Named turns come first, each shown by rows before and after it. Which turns, in which order, take the first row of each pair that follows to the second? Write the first one first, as in the answered first pair.
A (before => after):
[-18.7   2.2  -6.0 -16.1 -10.6  -8.0 -10.4  -3.3   0.5   7.1   1.8  -7.3
  -1.8] => [ -5.2 -10.8  12.9   5.7 -12.9  -2.1  13.8 -10.2  -9.4  -8.1   1.0   6.0
  -2.4]
[-11.5   6.1  16.9 -20.1   9.1   1.3  10.0 -18.9 -27.4   3.9  -8.6  -4.8
 -15.5] => [-17.0   2.3  18.5 -27.9  -5.9  -8.0 -12.6  -4.6 -25.8   5.3  -8.8  -2.0
  -5.7]
[  7.6 -17.7   7.7  17.1 -42.5 -19.2  -8.6  28.3   4.0 -25.0  12.3  26.6
   4.3] => [ 15.6  14.9 -27.4   8.3  24.6   8.6  39.8 -13.1  14.1  -5.9  13.6  -8.1
 -28.8]
[ 16.7   5.5   2.7  -9.7  17.8   6.6 -27.1   8.5  12.8  -9.2   8.3   3.3
  10.7] => [ 24.1  -3.3  16.2   4.1  16.9  11.1 -10.2   2.8   8.9 -19.9   5.8  10.8
  10.3]
J (before => after):
[  0.8  -7.7 -16.2   4.8  -6.3  -7.3  -1.3  -3.8  -2.1   6.9   2.4  -0.8
   6.4] => [ -1.8   0.6 -14.1  -3.2   2.0  -3.4  -9.6   0.1  -0.4   7.6   1.7  -5.8
   7.1]
[20.2 -3.5 -3.7  8.6 18.2  5.1 -9.5  5.8 15.6 -2.8 10.1  1.8 -5.4] => [ 18.6 -13.8  -6.7  15.8   5.2  -4.7   7.2 -12.2   8.0   3.2  11.1   4.4
 -10.0]
[  0.1  -7.4 -31.3  -4.2 -22.0 -14.3  -7.2  -0.3  10.6  18.3   0.3  -7.4
   1.3] => [  1.6  -0.2 -28.6  -9.3 -13.3  -5.6 -18.9  12.5  18.4  16.8  -1.2  -6.2
   4.6]
[ 18.1  10.8 -17.2   0.8  27.9  15.7   7.4  -1.2  16.0   5.6  -3.4  -1.7
  -6.4] => [ 24.6  -2.1 -14.9  16.1  14.6  10.1  16.4  -3.9  15.3   3.0  -4.2   6.0
  -6.4]
C (before => after):
[-16.1   4.8   0.0 -21.5  -3.8  -5.4 -17.8   4.3  -8.8   6.9   9.3 -11.7
   0.3] => [-12.7  -7.7  16.9  -8.3 -16.8  -9.2  -8.5   4.5 -18.6  -6.7   7.6  -3.5
   4.3]
[ -2.8 -16.0  15.1 -16.7   2.4  -7.8   2.7 -17.3  -8.2   1.0  -6.7  -7.6
  -6.4] => [ 10.1 -16.6  25.6  -3.1   4.9   0.6  -0.6  -1.6  -1.5 -10.6 -10.0   4.1
  -4.6]
[  0.1  -9.3 -15.6   1.4  -0.2 -17.3  -4.8   8.5  17.8  -5.4  -9.5  -3.4
  -5.8] => [ -3.6 -13.3 -14.0   1.3  -5.7 -22.8  -2.9   1.5  12.1  -5.4  -9.1  -4.9
  -4.5]
Now pairs of rows:
(2 to 3 turns a pair)
[  0.4  27.1 -16.6 -13.6  10.0   0.8   2.3 -13.7  -4.1  23.0  -0.4 -13.0
 -12.8] => [-12.9  18.5  19.3 -23.2   2.2  -5.3  -9.2 -14.7 -24.0   4.0   2.6 -12.5
   0.1]  C then J then C
[ -7.4   4.7  -7.2 -12.9  -3.8  -4.1 -15.5   9.7  -0.1   1.9   1.1  -7.0
   6.3] => [ 1.7  2.9 -0.4  1.1 11.8  8.5 14.6 -6.4 -3.0 -6.6  0.2 -7.5 -2.7]  C then C then A
[ 12.0   7.5  -8.3   7.7  10.7   5.1   1.3  12.9  22.2  19.7   7.9 -12.1
   2.7] => [  8.3  -1.0 -16.2  15.5  -4.3  -3.0  12.2  -3.1  15.0  25.5   7.4 -11.3
   0.5]  J then C
[ 19.7   2.1   5.7   9.8  -9.0   4.9  -3.3  19.9   9.6 -10.9 -13.4  14.5
  -7.5] => [  7.8  -7.4  -9.5   8.0 -25.6 -14.1   7.8  -6.4  -1.2   5.1 -11.6   7.1
 -14.5]  A then A then J
[  2.1  17.2   7.1 -15.9  24.9  11.5   2.9  -5.5   2.0  -3.1   4.6 -14.5
  -4.6] => [ -4.2  -0.7  22.5  -6.5   5.4   0.5  12.5 -22.6 -17.9  -9.8   8.5  -7.7
  -1.0]  C then A then A
